128 stands for zero in the data rows.
The same things were measured in two ways. The second way is not exact.
Here are some of them measured both ways, the first way above the second, with a blank line after each pair.
[145 117 118 121 137 115 124  93  85 123 135 157 135 115 111  78  79 104  77  89  78  52  84]
[178 148 149  96 176  94 196 100 133 193 107]

[ 74 125 125  91  97  52 110 116 140 141  93  97  99  87 112 121  91 108  54 131 140  99 136]
[ 84  96 192 107 121 173 112 134 116 146 106]

[ 87  82 107 102  94 123 106  98  97  90 114  91 100  88  80  84  83 104 103  90 102  96 101]
[ 95  98 150 101 158 126 174 115 142 161 132]

[ 96 134 101 113  79  90 111  95 103 127  87 113 100 127  91  96 106  76  95 103  64 113  73]
[151 122 173  77 182 121 169 142 146 123 127]

[107  89  91 106 103  91  93 124  60  93  97 111 109 110 114 104  98  88 110  88  87  77  96]
[142 119 156 104 157 116 193 132 115 162 165]

[161 144 186 130 141 128 149  71 195 130 162 154 162 133 160 156 163 164 138 143 164 157 175]
[129 123  93 180 112 125  92 131 139 131 120]

[ 76 123 172 148 134 153 132 104 205 127 106 134  85 110 183 145 159 172 146 153 162 167 151]
[ 51  83 146 156 132 152  35 136 146 120 120]

[146 176 134 226 113 160  97 100 150 123 130 100 128 128 154 179 174 144 135 150 176 142 136]
[128 114  86 168 101 147 131  92 142  75 104]

[169 181 149 146 158 149 156 160 164 161 137 144 176 164 167 166 163 176 158 157 152 161 153]
[166 170  91 157 100 137  93 140 111  82 118]

[ 97  87  98 137 101 140  85 130  58  88 109  77  80  99  71 107  91 129 111 118 115 104 115]
[ 91 107 126  98 141 150 179  90 138 142 125]

Now 12 new things, measured the second way only, each followed by its number:
[157 133  82 194 126 160 148 124 181  70  93] 0
[ 84 148 179 117 187 168 107 115 155 140 143] 1
[108 116  70 147  60 158 116 153  91 119 161] 2
[ 41 110  91 138  98 191  82 124 150 115 130] 3
[177 167  82 102  72  74 153 120 112  74  89] 4
[100 132 129 140 159 112  81 148 160 139 171] 5
[120 140 146 139 106  65  63  65 118 202 106] 6
[129 116 189  98 172 129 182 146 122 124 141] 7
[108 123 179 124 117 116   3 147 129 101  87] 8
[114 128 136  75 157 100 210 161  89 167 175] 9
[129 148 110 156 104 134  69 117 118 126 121] 10
[116 101 126 119 139 121 221 162 144 135 161] 11
A few of them come next, measured the first way, each followed by the number of its row above:
[124 180 154 114 118 160  94 126  65 209 183 109 135 136 143 157 131 130 155 119  82 113 161] -> 4
[147 132 152 153 194 122  85 197 132 196 163 177 115  77 156 122 146 123 122 119 146 125 133] -> 6
[ 86 174 134 149 133 140 145 146 198 149 152 216 110 141 145 127 134 147 130 148 178 157 165] -> 8
[126 121 104  39  90 101 129  70  71 118 158 124 142  98 107  98 110 118 109 102 100  99  90] -> 9
Now 12 new things, measured the second way only, each followed by its number:
[106 119 147  92 161 150 181 131 120 128 140] 0
[136 105 133  81 173 117 188 124 126 165 159] 1
[176 125 104 139 105 110  82 100 121 111  90] 2
[134 159 124 168  85 136  47 149 118  94 138] 3
[ 72  98 176  93 161 127 189 181 104 147 164] 4
[ 50 133 134 143 157 138 150  92 181 182 146] 5
[ 77 103 158 107 157 138 155 115 161 178 134] 6
[167 151 150 137 127 105 112 153  99  78  86] 7
[133 163 112 146 116 112  87  93 151 107  90] 8
[ 95  95 163 106 154 139 168 131 132 158 150] 9
[133 149 103 162  83 132  61 119 134 102  93] 10
[128 132  56 147  89 135  76 119 108 144 154] 11
A few of them come next, measured the first way, each followed by the number of its row above:
[116 180 130 197 149 177 151 139 141 165 172 186 152 123 127 152 157 160 165 152 160 164 129] -> 8
[169 125 151 140 196 144 154 155 118 151 162 127 133 172 155 127 156 167 176 155 166 179 181] -> 11
[106  91  85  90 105 103  95  93 114  79 102  75 105 106  95  87  96 102  85 101 101  94 103] -> 9
[114  81 115  21 110 128 104  85 131 103 105 102 110 112 112 111  95  97  90 111 117 105  97] -> 4
Now 12 new things, measured the second way only, each followed by its number:
[100 125 101 163  89 153  79 132 112 104 134] 0
[154 140 177 161 133 130  44  67 161 172  77] 1
[161 154 104 152 136 123 124 125 127 109 107] 2
[112 141 175 139 192 124 179 133 149 171 123] 3
[122 132 105 186 103 141  60 111 152 130 122] 4
[147 105  97  92 141 137 205 144 120 131 142] 5
[187 129 111  99 130 142 183 140 105 124 160] 6
[165 126 104 174  92 117  79 113 161  84  84] 7
[162 178  99 138  87 127  95 158 113  60  99] 8
[140  95 190  83 164 156 119 194  73  57 159] 9
[149 140 106 157  90 114  79 126 128  98 107] 10
[ 96  63 161 167 110 175  85 115 180  68  76] 11
A few of them come next, measured the first way, each followed by the number of its row above:
[ 95 121 119 108 116  97 133  97 117  27  85 149 108  76 107 105  97  98  97 104 100 103 115] -> 3
[ 68 140 178 169 101 131 127 106 198 108 108  64  93 142 128 180 138 128 100 125 164 140 132] -> 11
[139 101 110 103  76  92 124  86  89 115  99  63 124 115 112  81  83  97 100  91  84  95 114] -> 5
[ 68 173 119 112  62 111  71  87 119  98  64 113  97 160 156 128 166 136 125 126 139 124 131] -> 9
